In the rows, 128 means zero.
Rotation paths and how fast each direction turns (degrees per step):
Each turn is a multiple of 5 degrees from 10 to 175, or 0.
Each row of a path follows its step; steps can be skipped.
Rotation 1:
step 0: [141 126 139 127 132 128 129 135 139 123 129 126 124 140 136 145 133 138
 129 145 127 125 122 139 131 129 126 129 127 130 121 125 131 118 117 130
 128 118 132 132 126 126 138 126 134 129 111 120 137 140 119 117 129 149
 122 133 119 145 142 133 146 113]
step 2: [146 129 121 126 116 125 126 126 130 142 121 122 136 140 122 131 133 134
 132 134 105 137 146 145 137 124 138 136 120 133 134 127 133 133 127 135
 131 118 143 118 129 118 125 130 140 121 133 116 140 126 131 128 123 145
 125 127 127 138 138 126 139 126]
step 3: [127 129 124 134 122 131 118 128 142 141 129 123 131 134 127 131 123 127
 139 139 113 123 124 134 132 131 133 124 118 133 114 151 117 134 110 138
 123 117 139 116 123 138 127 137 127 128 124 113 129 140 134 137 131 131
 125 116 125 149 131 122 132 122]
step 4: [125 139 133 122 118 130 122 127 133 138 123 132 131 137 118 121 132 122
 129 142 136 131 122 127 134 127 127 120 126 128 118 135 125 122 127 140
 149 127 145 113 131 120 123 137 131 133 115 124 137 134 125 116 130 147
 122 111 124 132 135 136 147 116]
step 6: [143 123 135 121 102 127 134 118 138 135 130 129 124 139 121 134 137 133
 125 126 111 140 132 132 124 136 129 126 127 126 122 139 122 125 113 137
 142 130 119 133 129 128 132 126 137 146 123 126 133 144 129 119 124 138
 135 133 131 136 146 126 139 123]
step 14: [138 133 120 135 128 122 113 133 129 126 120 117 133 136 123 124 125 123
 126 123 134 120 117 147 122 123 132 128 118 115 127 146 129 129 125 136
 126 106 146 129 131 115 123 131 135 133 127 125 141 138 135 119 143 142
 120 124 123 145 136 124 127 126]
step 18: [140 138 131 137 119 125 125 126 128 134 128 120 127 149 127 132 125 129
 127 142 120 129 138 143 117 130 127 128 107 139 127 127 120 140 115 128
 123 120 135 123 125 130 138 134 135 130 127 113 140 128 135 132 126 145
 121 119 130 135 149 122 141 123]
step 20: [138 137 133 128 124 132 117 138 135 136 121 133 131 139 118 124 137 125
 130 133 120 136 121 139 124 130 133 128 124 135 114 131 128 103 131 138
 140 128 149 123 118 118 128 126 138 122 128 114 128 138 132 121 136 141
 116 130 131 131 136 135 138 110]
step 23: [132 125 126 143 130 125 133 135 134 137 128 122 132 144 117 131 130 117
 128 130 111 121 131 143 134 122 128 114 121 130 129 135 113 129 121 148
 125 122 130 125 126 120 124 132 147 129 122 139 135 137 135 128 137 131
 131 118 129 148 145 141 127 131]
[128 126 127 127 126 127 127 127 130 127 128 129 125 127 125 126 128 130
 127 130 126 130 128 125 131 126 129 127 129 124 126 128 130 130 129 129
 131 132 123 125 125 125 129 133 125 132 130 125 127 128 130 127 128 130
 127 130 127 126 129 129 124 128]
160
[124 131 129 127 131 128 129 131 125 129 125 128 130 127 127 126 129 126
 129 129 130 131 128 131 127 127 129 126 129 124 128 125 126 128 135 132
 128 126 130 127 127 124 128 128 128 128 130 129 128 129 130 126 130 126
 126 127 131 128 132 131 127 129]
115
[128 127 126 129 132 125 126 124 129 130 125 124 129 130 126 128 128 128
 127 129 132 128 127 131 127 128 130 125 127 126 127 130 126 127 128 125
 126 130 129 124 131 128 129 131 127 127 127 127 128 130 129 131 130 130
 130 125 129 125 124 130 129 126]
70
[131 126 127 127 131 128 131 125 125 124 124 127 131 131 126 130 125 127
 127 131 128 129 130 126 132 130 127 128 125 130 125 132 129 128 131 126
 129 129 128 131 127 130 132 128 129 129 131 131 127 127 129 126 128 126
 129 129 128 130 131 130 129 128]
65
[126 126 132 125 128 132 127 125 130 128 127 130 127 127 126 128 129 127
 128 127 125 132 127 128 131 132 132 131 130 126 124 129 127 128 129 127
 125 131 133 127 126 131 126 127 128 124 130 125 129 128 130 128 126 126
 129 128 127 129 126 127 129 131]
80
[129 126 126 129 131 126 127 126 130 129 123 129 126 127 131 126 129 129
 124 127 127 130 131 128 127 128 131 132 131 130 129 128 133 124 127 131
 127 124 129 128 130 125 127 130 128 127 128 130 125 128 129 128 130 127
 127 129 126 132 127 129 125 127]
125
